[[115 129 125 148 134 113 126 128 131 137]
 [122 140 116 126 136 125 133 127 114 139]
 [133 142 103 124 136 128 129 125 108 137]
 [118 139 143 125 133 119 135 132 144 140]
 [142 115 121 121 119 141 123 123 116 112]]
=>
[[112 116 123 123 141 119 121 121 115 142]
 [140 144 132 135 119 133 125 143 139 118]
 [137 108 125 129 128 136 124 103 142 133]
 [139 114 127 133 125 136 126 116 140 122]
 [137 131 128 126 113 134 148 125 129 115]]

[[129 112 125 132]
 [126 109 125 133]
 [142 134 114 118]
 [112 142 143 125]
 [126 110 124 132]
 [144 135 111 115]
 [138 129 112 115]
 [120 104 123 131]
 [128 112 123 134]
 [115 153 145 127]
 [112 153 147 127]]
=>
[[127 147 153 112]
 [127 145 153 115]
 [134 123 112 128]
 [131 123 104 120]
 [115 112 129 138]
 [115 111 135 144]
 [132 124 110 126]
 [125 143 142 112]
 [118 114 134 142]
 [133 125 109 126]
 [132 125 112 129]]

[[127 129 136 123 125 128 129 137 126 131 125 123 122 123 133 126]
 [133 125 139 123 134 112 128 130 137 124 134 140 117 138 145 137]
 [130 114 136 137 137 122 120 122 116 120 135 132 125 116 139 131]
 [138 128 128 115 127 131 134 126 129 127 135 121 125 118 115 138]
 [125 106 143 129 145 132 109 142 147 138 126 151 132 126 120 126]]
=>
[[126 120 126 132 151 126 138 147 142 109 132 145 129 143 106 125]
 [138 115 118 125 121 135 127 129 126 134 131 127 115 128 128 138]
 [131 139 116 125 132 135 120 116 122 120 122 137 137 136 114 130]
 [137 145 138 117 140 134 124 137 130 128 112 134 123 139 125 133]
 [126 133 123 122 123 125 131 126 137 129 128 125 123 136 129 127]]

[[124 119 146 141 126]
 [127 120 153 136 137]
 [123 118 139 134 141]
 [132 115 151 147 147]
 [136 118 151 140 134]
 [130 123 147 144 126]
 [131 126 146 144 140]
 [141 109 139 131 133]
 [132 125 143 130 130]
 [139 133 144 145 126]]
=>
[[126 145 144 133 139]
 [130 130 143 125 132]
 [133 131 139 109 141]
 [140 144 146 126 131]
 [126 144 147 123 130]
 [134 140 151 118 136]
 [147 147 151 115 132]
 [141 134 139 118 123]
 [137 136 153 120 127]
 [126 141 146 119 124]]

[[128 134 131 128 132 156 131]
 [128 135 132 129 131 155 131]]
=>
[[131 155 131 129 132 135 128]
 [131 156 132 128 131 134 128]]

[[120 128 125 133 125 130 128 125]
 [122 120 123 132 125 131 128 125]
 [132 143 133 126 130 126 129 130]
 [131 105 128 130 125 129 129 125]
 [122 142 122 128 129 129 126 129]
 [132 102 126 128 127 129 128 127]
 [136 115 133 125 129 127 129 129]]
=>
[[129 129 127 129 125 133 115 136]
 [127 128 129 127 128 126 102 132]
 [129 126 129 129 128 122 142 122]
 [125 129 129 125 130 128 105 131]
 [130 129 126 130 126 133 143 132]
 [125 128 131 125 132 123 120 122]
 [125 128 130 125 133 125 128 120]]

[[148 107 145 136 130 121 120 130 125 125]
 [147 105 138 135 130 121 120 129 126 125]
 [120 118 129 127 130 121 120 129 126 118]
 [139 134 121 135 130 123 133 119 126 123]
 [139 118 129 135 127 118 120 129 128 125]
 [134 125 123 135 130 127 122 129 132 125]
 [139 133 121 135 130 123 131 119 126 123]
 [150 111 148 146 127 121 120 129 121 125]]
=>
[[125 121 129 120 121 127 146 148 111 150]
 [123 126 119 131 123 130 135 121 133 139]
 [125 132 129 122 127 130 135 123 125 134]
 [125 128 129 120 118 127 135 129 118 139]
 [123 126 119 133 123 130 135 121 134 139]
 [118 126 129 120 121 130 127 129 118 120]
 [125 126 129 120 121 130 135 138 105 147]
 [125 125 130 120 121 130 136 145 107 148]]
